(in the rows, 128 means zero)
Each path below is one point turned by a fixed rotation once a step. After each direction that follows a path, write how fast that rotation turns it, in degrees a step (0 if it stays still).
Each turn is a multiple of 5 degrees from 10 to 175, or 0.
Each row of a path follows its step; steps can be skipped.
Path 1:
step 0: [132 120 132 130 135 123 135 125 122 130 141 117 133 126 141 123 134 140
 132 119 132 133 125 131 124 124 131 124 129 137 120 123 130 124 134 126
 126 115 132 130 126 129 117 128 133 124 131 132]
step 2: [137 127 133 126 137 132 120 123 134 127 133 131 130 131 125 127 135 123
 133 124 135 129 121 130 120 136 131 129 126 130 126 138 113 125 124 134
 133 123 125 116 121 112 134 132 117 134 130 132]
step 11: [136 129 123 123 130 137 136 131 128 121 135 130 134 133 125 122 134 129
 132 113 121 136 130 133 132 146 123 134 127 136 132 120 123 131 130 138
 128 134 117 130 125 127 124 132 129 128 126 136]
step 13: [136 124 139 123 134 125 122 122 130 137 123 122 130 148 135 131 135 118
 131 129 135 130 125 113 127 130 132 125 129 135 132 118 130 125 135 129
 123 130 132 131 127 129 126 117 129 129 133 131]
step 14: [139 133 143 130 138 129 133 119 127 132 140 124 123 134 117 133 140 125
 124 128 127 129 135 132 136 132 121 127 121 127 130 140 120 126 127 133
 132 138 126 132 122 130 127 126 127 128 124 123]
step 16: [135 120 123 131 127 123 137 132 130 142 136 123 120 140 136 118 133 137
 130 122 134 134 130 122 131 121 124 129 129 139 123 120 130 135 128 123
 128 120 124 133 124 129 136 128 122 124 124 135]
step 21: [122 125 129 127 140 135 123 129 130 125 128 115 121 132 129 123 134 129
 134 123 139 133 120 130 127 129 128 124 131 133 113 133 119 132 127 121
 118 123 132 116 138 130 124 128 131 124 135 135]
step 22: [132 126 121 127 137 129 119 121 137 137 118 130 126 140 127 125 133 131
 136 130 127 125 121 127 123 136 117 133 122 124 128 136 129 136 131 126
 126 141 119 134 133 137 134 130 138 129 136 125]
Speeds:
[129 131 127 127 128 128 124 124 129 128 128 131 130 130 123 128 126 128
 128 127 130 124 128 125 126 128 129 128 129 129 127 127 129 129 125 128
 127 129 130 131 124 125 128 127 128 128 130 128]
70
[128 133 129 130 129 127 130 130 127 130 125 124 126 128 129 128 127 130
 128 130 129 129 129 124 129 125 127 127 129 127 127 129 128 127 126 129
 127 130 128 134 128 128 129 130 126 132 127 127]
40
[132 126 131 130 129 127 125 128 124 130 130 128 126 126 128 125 127 128
 126 125 127 129 129 128 129 127 132 128 127 128 129 125 126 127 133 130
 130 129 128 130 126 127 128 125 129 130 127 127]
25
[127 131 129 126 123 123 131 129 129 128 128 129 130 126 129 127 128 130
 128 127 129 127 128 127 127 130 127 129 127 129 125 124 125 129 130 128
 130 126 128 129 128 128 127 130 131 126 125 128]
90
[129 127 125 131 129 125 126 125 128 127 129 125 128 128 128 127 125 129
 130 126 130 126 125 127 126 128 125 127 126 128 125 133 129 126 129 127
 129 125 128 126 127 129 129 129 127 130 124 128]
20
Path 2:
step 2: [123 128 131 126 129 130 125 130 116 135 126 128 124 116 135 129 122 126
 129 134 117 131 116 127 128 124 128 133 129 127 138 123 115 119 132 120
 118 125 128 129 135 124 129 133 125 134 131 110]
step 6: [132 126 135 114 139 125 125 121 128 128 121 126 125 113 134 138 117 129
 122 122 130 141 130 123 128 131 127 121 128 123 122 129 118 126 137 130
 131 134 121 123 128 127 130 120 132 120 132 124]
step 8: [129 122 135 120 137 136 123 124 130 137 139 121 133 117 135 134 120 123
 127 124 130 133 122 122 123 126 133 131 132 127 130 129 119 126 133 130
 128 134 126 133 131 126 131 137 121 140 133 112]
step 11: [126 134 124 120 132 125 127 132 128 125 129 125 135 119 124 141 122 135
 117 124 115 124 129 138 129 124 126 122 123 119 135 130 128 117 143 131
 134 131 124 131 124 124 128 134 126 117 134 130]
step 12: [123 127 131 123 134 121 122 118 123 133 119 123 130 123 139 127 126 131
 129 133 131 139 129 117 128 118 124 116 126 135 132 117 121 134 141 134
 134 131 132 117 131 126 129 122 133 124 133 125]
step 14: [129 122 127 116 129 125 125 124 118 133 138 115 136 130 135 124 130 132
 128 126 131 142 124 123 124 122 140 127 127 128 134 126 123 122 138 124
 128 131 133 121 132 128 127 133 112 130 132 121]
step 19: [130 128 128 114 134 122 126 123 129 139 132 127 140 122 126 131 114 136
 129 124 123 136 121 123 122 130 126 125 127 127 123 127 110 127 136 127
 123 130 131 136 126 130 128 123 122 140 124 135]
step 22: [132 123 136 118 130 127 129 132 127 127 132 126 128 121 138 137 117 141
 129 124 129 134 122 127 141 127 123 134 121 125 139 132 136 121 138 132
 136 129 124 131 127 131 127 126 128 119 140 134]
Speeds:
[127 126 126 130 127 129 125 127 127 129 128 125 128 128 128 128 127 128
 126 127 127 131 125 127 129 130 130 135 133 131 131 130 130 126 126 129
 126 129 130 128 126 128 128 130 129 128 128 129]
60
[127 127 126 130 127 129 128 128 129 125 125 129 128 127 132 127 131 129
 126 129 129 128 125 127 128 131 125 128 127 125 127 127 127 127 131 130
 131 131 126 129 127 125 128 128 131 124 129 130]
65
[128 130 126 130 128 127 124 127 124 130 128 130 129 129 127 126 131 128
 127 132 126 130 129 128 130 130 129 127 126 128 129 130 129 129 129 128
 128 128 131 128 124 126 126 127 124 126 127 124]
25
[125 132 129 130 129 130 130 124 128 126 128 129 129 127 125 129 130 131
 129 128 126 127 125 130 129 127 128 129 128 129 130 129 129 127 129 130
 131 129 130 128 130 133 131 127 129 127 124 126]
55
Path 3:
step 0: [118 121 116 132 126 130 126 133 140 132 138 133 130 125 128 117 128 137
 128 135 118 127 131 120 129 121 127 124 119 132 134 130 120 125 128 129
 118 136 135 134 127 133 124 145 137 127 118 127]
step 1: [132 131 125 134 116 126 122 127 118 119 121 137 127 132 124 134 126 124
 143 125 142 124 124 129 125 129 133 124 133 120 125 131 120 131 125 133
 130 122 131 134 118 122 115 119 136 119 126 137]
step 11: [124 136 121 132 126 127 125 127 121 117 118 126 122 133 126 121 137 122
 138 137 132 123 127 117 120 130 138 128 117 118 133 132 121 135 121 130
 133 125 117 129 123 131 116 136 127 125 128 130]
step 12: [124 132 130 119 123 122 124 131 136 137 135 116 132 130 118 135 122 126
 137 124 134 132 122 116 120 123 122 132 131 133 125 122 122 121 139 127
 127 132 128 123 130 126 132 108 129 126 137 135]
step 13: [122 126 135 133 138 135 126 124 135 132 128 140 135 129 137 119 131 124
 123 123 112 126 123 143 134 138 123 129 129 130 129 123 125 130 123 130
 123 134 134 139 131 129 129 122 143 132 130 125]
step 14: [122 134 132 136 126 124 128 128 120 120 115 130 133 137 117 131 125 128
 128 132 136 125 137 127 136 126 137 125 116 115 135 127 131 129 119 124
 122 137 123 130 125 125 131 136 117 123 117 127]
step 15: [125 122 117 118 118 136 126 127 136 136 138 124 134 131 126 135 131 128
 140 135 126 130 131 113 126 125 132 122 130 122 127 126 128 134 140 126
 140 119 131 129 129 135 139 125 124 124 137 136]
step 19: [130 128 125 126 126 120 115 146 145 119 132 125 131 128 136 122 122 132
 128 128 125 133 130 119 125 126 120 125 120 126 131 123 128 130 122 122
 124 137 132 130 121 123 126 115 126 131 120 139]
Speeds:
[128 128 125 129 129 129 128 125 127 129 124 124 129 132 124 128 129 130
 129 129 129 126 129 125 129 129 126 130 130 131 127 129 132 130 128 124
 130 129 126 126 129 131 126 129 128 129 128 130]
115
[126 129 132 127 126 126 125 129 133 125 129 127 125 128 128 130 128 129
 129 128 125 129 131 128 128 130 126 130 130 129 129 130 129 126 131 127
 131 128 127 127 127 129 129 128 130 131 129 127]
110
[129 129 127 128 127 129 128 127 126 126 127 125 131 124 123 128 129 124
 126 129 128 130 129 131 126 124 127 127 126 128 129 127 127 128 129 129
 130 127 124 129 126 130 131 129 128 130 130 129]
115
Path 4:
step 1: [126 129 131 123 118 136 119 135 123 135 114 129 137 125 137 123 128 125
 134 139 131 130 138 134 130 130 132 125 127 121 145 133 125 126 133 123
 127 127 133 120 121 141 129 132 114 136 125 128]
step 2: [133 140 135 118 125 123 132 125 135 118 136 128 130 134 139 130 126 128
 129 129 133 115 123 117 119 129 127 127 129 120 120 123 124 117 133 121
 132 121 120 135 119 128 127 132 115 128 130 115]
step 7: [124 136 129 136 117 128 124 133 138 124 134 123 129 128 125 122 127 136
 137 119 122 114 120 122 122 129 131 132 129 121 124 116 125 121 134 129
 134 124 120 119 112 126 127 132 120 129 134 117]
step 9: [137 134 127 137 142 129 133 125 121 132 120 134 129 123 138 137 133 122
 130 129 127 121 134 127 132 133 141 136 136 131 125 123 127 139 129 127
 127 111 123 128 126 140 131 130 125 142 125 126]
step 12: [122 124 116 141 122 137 133 127 125 122 128 118 130 125 136 127 124 144
 132 129 119 117 124 138 121 127 136 133 123 126 125 124 128 119 132 132
 134 122 119 121 119 134 130 137 125 136 126 123]
step 13: [134 139 136 125 127 129 130 126 120 138 133 119 119 118 135 126 142 119
 137 130 139 128 129 130 116 128 128 118 130 126 132 118 124 123 120 128
 123 124 116 125 135 128 129 133 122 133 127 139]
step 15: [132 119 134 130 122 128 120 137 131 122 123 123 116 120 134 132 124 138
 124 125 131 135 134 123 127 132 138 124 122 120 129 133 126 121 134 114
 120 128 129 131 110 129 123 130 120 132 117 123]
step 21: [123 131 119 127 117 131 131 131 138 139 127 120 127 116 138 138 125 120
 130 127 130 123 120 132 126 128 139 138 139 133 123 115 133 124 131 127
 129 132 122 115 132 119 128 134 129 133 123 120]
Speeds:
[129 128 128 131 129 126 128 125 126 131 127 127 126 129 125 127 129 127
 132 130 127 127 127 125 130 129 128 125 129 130 130 127 129 125 128 127
 129 127 129 129 131 132 127 127 133 131 125 127]
80
[128 126 125 130 128 131 133 128 128 130 125 128 128 126 127 130 127 127
 129 126 130 128 129 125 129 127 129 128 128 130 125 130 130 128 127 124
 125 131 131 128 128 126 131 127 127 127 129 126]
65
[127 128 127 127 123 125 128 129 128 127 128 129 128 127 126 130 126 128
 130 131 131 130 125 127 131 129 126 129 127 126 125 128 129 124 127 131
 130 128 130 130 124 130 126 127 126 127 126 125]
80
[127 127 127 126 128 124 129 127 125 125 130 127 127 125 127 128 129 127
 126 128 133 128 128 127 130 129 127 125 128 126 132 127 129 130 128 127
 127 127 130 129 126 126 128 127 125 131 128 132]
155
[132 129 127 127 130 127 130 130 126 127 126 131 133 127 127 128 128 128
 128 129 128 127 129 131 132 129 127 129 127 126 129 126 130 126 126 129
 124 129 127 126 129 129 129 127 132 125 127 129]
135
Path 5:
step 0: [122 123 131 133 130 125 122 112 118 132 135 131 123 128 129 134 127 127
 140 122 123 126 113 123 121 126 126 115 136 124 128 135 127 140 129 131
 133 117 123 131 134 135 128 136 124 126 138 124]
step 11: [114 118 132 131 116 126 125 116 128 131 128 127 132 129 132 135 123 132
 124 118 133 129 135 127 118 133 124 122 128 122 117 125 121 133 118 118
 127 129 133 144 127 128 122 123 135 131 135 131]
step 12: [121 128 127 126 122 118 124 120 127 127 127 134 128 123 132 135 122 120
 124 127 129 135 112 149 118 129 121 132 125 129 125 132 126 138 128 114
 127 127 119 133 123 132 137 126 130 127 123 128]
step 14: [123 119 120 134 128 131 116 124 130 130 127 130 137 112 134 127 118 119
 140 127 132 139 133 134 127 127 129 135 132 130 124 135 129 136 135 126
 125 125 115 133 133 129 122 124 118 127 135 126]
step 15: [122 128 126 123 132 127 136 121 136 136 126 129 136 118 128 125 127 130
 128 120 134 124 116 129 132 128 134 119 128 127 129 141 129 138 131 124
 135 124 122 137 119 131 110 132 122 134 138 127]
step 17: [115 132 125 124 126 124 124 112 132 129 126 133 123 120 128 130 130 127
 121 125 120 121 117 134 127 140 119 123 112 131 131 124 128 137 130 128
 127 125 121 133 131 123 133 127 114 128 135 133]
step 19: [121 128 131 137 122 126 123 112 122 133 129 132 128 119 139 131 128 134
 130 121 122 141 127 125 133 123 125 122 132 120 132 124 123 135 128 131
 120 134 116 135 137 123 119 128 128 121 140 130]
step 21: [120 129 122 124 119 136 134 123 126 128 132 128 127 130 128 142 133 116
 129 118 126 130 127 125 118 126 109 121 133 130 131 131 130 128 135 129
 132 134 128 131 129 126 111 122 130 121 140 136]
Speeds:
[126 127 129 133 127 129 127 126 128 128 127 129 126 128 129 127 131 126
 133 131 129 129 131 129 130 132 129 127 128 129 125 126 129 129 125 126
 124 128 130 129 128 127 129 128 126 126 129 128]
135
[128 127 130 126 127 129 130 130 128 132 129 126 128 126 130 128 126 124
 129 130 130 126 130 127 130 129 127 127 127 133 129 129 127 125 130 128
 131 127 128 129 127 128 124 132 125 126 128 129]
55
Path 6:
step 1: [134 125 129 128 120 129 131 137 115 133 131 128 134 130 123 129 127 119
 127 122 134 122 115 136 115 136 129 134 129 126 117 133 135 130 136 119
 128 127 124 132 129 136 121 135 129 131 119 132]
step 2: [133 121 133 125 125 119 139 115 126 126 130 133 138 123 126 125 120 124
 123 128 125 118 124 135 118 139 134 128 131 127 139 125 130 121 119 126
 139 127 134 136 128 129 135 133 130 127 134 135]
step 3: [129 124 129 122 134 123 132 134 131 134 132 129 128 124 122 126 118 136
 146 130 132 118 133 124 122 140 123 134 129 127 129 113 117 130 137 135
 132 128 126 128 124 132 138 129 131 128 121 127]
step 10: [122 127 128 120 133 136 140 132 125 123 130 124 127 125 126 129 123 131
 119 120 128 118 131 141 118 135 134 127 138 128 117 131 131 133 116 128
 134 134 135 127 127 132 125 127 142 129 128 130]
step 11: [122 127 131 111 131 115 129 135 128 130 131 121 125 120 126 125 119 124
 134 125 120 128 128 132 119 140 127 140 121 125 134 136 132 132 126 127
 133 122 131 135 124 116 129 126 126 134 120 130]
step 12: [117 127 123 121 123 130 132 122 124 128 126 122 124 128 133 119 130 123
 129 130 132 119 120 132 138 142 129 128 122 123 141 130 121 130 136 132
 131 131 123 127 129 139 141 124 136 136 122 132]
step 14: [133 126 121 113 132 119 127 134 135 125 133 123 124 133 123 139 127 126
 123 125 131 127 124 127 132 134 122 125 122 121 134 138 121 123 131 124
 143 123 122 137 128 116 129 125 125 120 134 133]
step 22: [132 124 116 124 136 124 144 124 123 123 128 118 138 138 120 125 130 123
 122 135 127 132 122 128 127 139 137 126 125 132 134 130 130 126 129 123
 139 139 124 131 129 130 124 136 125 130 136 130]
Speeds:
[130 133 130 126 126 126 126 129 126 128 128 127 125 129 126 126 133 126
 128 127 127 130 128 129 127 127 129 127 127 128 129 128 130 124 128 128
 128 126 126 132 126 129 130 127 127 126 128 132]
145
[130 128 128 130 130 126 128 127 129 128 130 129 131 129 127 127 128 128
 130 128 130 131 128 126 125 130 128 128 130 131 129 123 131 127 129 128
 127 129 128 131 128 132 127 133 128 127 129 124]
20
[129 130 130 128 128 126 124 132 129 127 125 129 131 127 132 125 128 126
 127 128 129 130 125 132 126 128 126 127 130 128 124 127 128 128 127 129
 128 127 132 125 128 128 128 127 129 128 128 129]
40
[129 128 128 130 128 127 130 129 130 128 128 129 128 127 126 126 127 126
 125 128 128 127 129 124 127 127 124 126 127 122 129 126 126 128 127 131
 130 126 126 126 126 132 128 128 126 128 129 131]
70
Path 7:
step 2: [124 126 128 119 127 135 138 126 120 125 124 129 137 130 136 125 143 133
 119 119 133 133 127 120 123 125 133 132 133 120 126 134 127 129 134 137
 124 120 121 124 133 131 120 141 114 132 129 130]
step 3: [120 120 128 120 133 135 130 124 135 127 124 119 139 132 139 131 126 124
 119 130 116 119 136 129 129 132 135 133 127 119 132 135 115 131 131 130
 125 117 127 126 137 126 130 124 144 127 127 126]
step 4: [106 138 128 127 120 136 137 123 125 117 141 118 124 126 130 134 127 129
 120 121 126 127 126 137 126 124 133 126 123 124 131 130 129 124 132 129
 125 129 117 140 133 133 130 127 125 132 128 123]
step 15: [124 126 125 135 133 122 132 115 131 120 133 121 142 131 142 131 122 124
 118 127 121 134 125 130 124 132 134 133 139 121 131 135 124 145 134 130
 127 129 130 121 138 125 121 127 128 128 127 124]
step 17: [130 131 125 122 134 141 140 123 127 128 132 118 129 117 131 125 138 129
 123 127 132 133 138 123 122 124 136 117 135 129 123 139 125 139 136 130
 117 127 123 134 131 139 134 133 127 132 131 128]
step 18: [120 130 133 111 132 133 133 125 128 126 124 126 139 133 143 126 131 126
 111 128 127 130 119 131 133 124 126 135 132 116 131 139 127 133 128 132
 127 123 123 121 132 125 119 130 122 127 120 127]
step 19: [111 126 122 128 129 132 130 131 126 133 127 120 135 132 133 127 125 131
 124 120 121 128 134 132 127 127 138 127 118 122 132 134 112 126 135 129
 127 125 127 137 139 128 137 120 137 140 128 119]
step 20: [118 131 128 121 119 135 135 126 135 119 137 113 126 120 128 126 124 133
 121 125 130 135 131 127 115 120 132 124 129 118 123 127 129 137 125 124
 123 124 117 143 125 135 121 130 124 128 128 131]
Speeds:
[128 129 129 126 126 125 130 126 129 129 127 126 130 127 129 128 130 129
 131 128 127 128 129 129 127 129 126 127 130 130 127 122 127 131 129 129
 128 134 131 128 129 130 126 127 126 128 131 127]
70
[129 130 126 129 126 130 129 129 125 130 131 126 128 126 127 126 130 130
 125 127 125 126 128 127 125 129 128 127 126 132 128 129 129 128 129 127
 127 131 126 130 125 131 128 128 129 125 124 130]
115
[129 129 130 131 124 128 129 130 131 124 127 128 128 128 126 127 125 127
 127 127 126 124 128 129 127 129 130 129 130 129 130 127 129 130 128 128
 124 129 126 127 128 125 131 131 127 127 130 124]
65
[125 132 126 132 127 127 126 126 127 128 131 127 128 131 130 128 124 128
 124 131 128 128 127 131 129 129 128 131 126 128 127 127 125 127 128 125
 128 130 130 127 128 129 127 126 128 131 129 128]
95
[128 127 129 128 125 129 132 128 128 129 131 127 127 129 128 131 127 129
 128 127 127 129 122 127 130 125 131 130 127 128 127 127 128 130 126 129
 130 128 128 128 128 128 129 129 123 126 130 132]
160
Path 8:
step 4: [135 130 133 125 135 129 129 130 134 142 126 127 132 118 131 122 149 125
 125 122 137 128 140 127 132 122 131 139 125 122 133 122 123 124 131 137
 135 123 122 120 110 124 129 130 129 118 129 133]
step 7: [130 138 128 121 137 129 130 125 126 139 128 134 134 129 133 119 126 125
 122 131 137 132 139 131 137 123 123 122 131 128 121 121 120 118 117 139
 141 123 136 119 120 125 129 109 127 126 130 125]
step 8: [128 121 119 124 128 125 137 118 112 137 134 127 136 120 138 122 126 133
 121 131 133 146 141 135 131 139 124 124 131 121 118 119 130 130 130 130
 137 125 134 128 126 122 126 125 131 126 118 126]
step 9: [126 130 118 127 130 121 116 128 118 137 132 126 141 124 136 113 134 127
 121 124 132 129 125 127 133 137 119 128 119 129 133 118 131 128 137 122
 135 124 138 126 122 122 145 127 132 119 120 122]
step 10: [134 126 119 122 139 124 130 122 124 141 135 121 131 131 123 113 132 129
 120 129 136 134 130 128 132 123 128 132 118 128 137 137 117 121 137 136
 135 135 132 133 120 131 132 116 136 113 125 128]
step 15: [130 131 127 135 124 130 122 126 123 142 127 135 132 127 135 124 131 129
 112 135 132 139 140 131 128 136 122 134 134 125 125 109 113 122 136 125
 127 133 125 126 113 122 131 122 126 121 126 121]
step 17: [127 134 133 105 134 130 134 131 126 132 132 126 127 121 128 111 137 121
 126 128 137 133 137 127 138 132 125 139 131 123 133 123 126 122 128 130
 141 122 140 126 118 128 130 129 135 118 127 125]
step 18: [129 124 134 128 140 116 131 126 115 135 139 121 125 129 129 115 128 122
 112 121 136 131 141 139 132 135 134 127 130 129 126 118 122 120 129 126
 138 129 126 127 133 125 125 125 136 123 125 119]
Speeds:
[128 126 128 126 127 126 127 128 126 127 130 126 126 129 125 125 126 131
 126 129 130 128 126 128 131 132 125 127 130 130 125 128 131 128 129 129
 130 128 133 127 129 128 127 128 129 125 129 127]
40
[126 130 127 125 133 127 129 126 129 125 130 128 129 128 127 129 127 126
 127 127 127 130 126 128 127 129 130 130 127 131 127 125 128 131 130 127
 129 129 131 133 125 128 128 127 131 130 127 126]
45
[127 131 131 133 131 128 126 128 128 127 129 126 128 126 128 126 129 128
 128 127 128 126 126 130 128 125 128 125 129 131 128 127 132 126 127 128
 128 126 127 129 129 123 130 126 129 129 128 128]
160
[127 128 128 128 125 132 130 128 127 125 128 128 128 124 129 129 129 128
 130 127 126 128 129 129 126 131 126 127 125 126 129 129 132 130 126 129
 126 124 129 129 129 128 128 129 132 126 126 127]
135
[127 124 127 131 128 129 125 128 129 130 127 125 128 127 130 128 130 130
 129 131 127 131 127 124 127 126 129 128 130 131 130 128 129 127 130 128
 125 128 130 128 123 129 128 130 131 125 125 128]
60
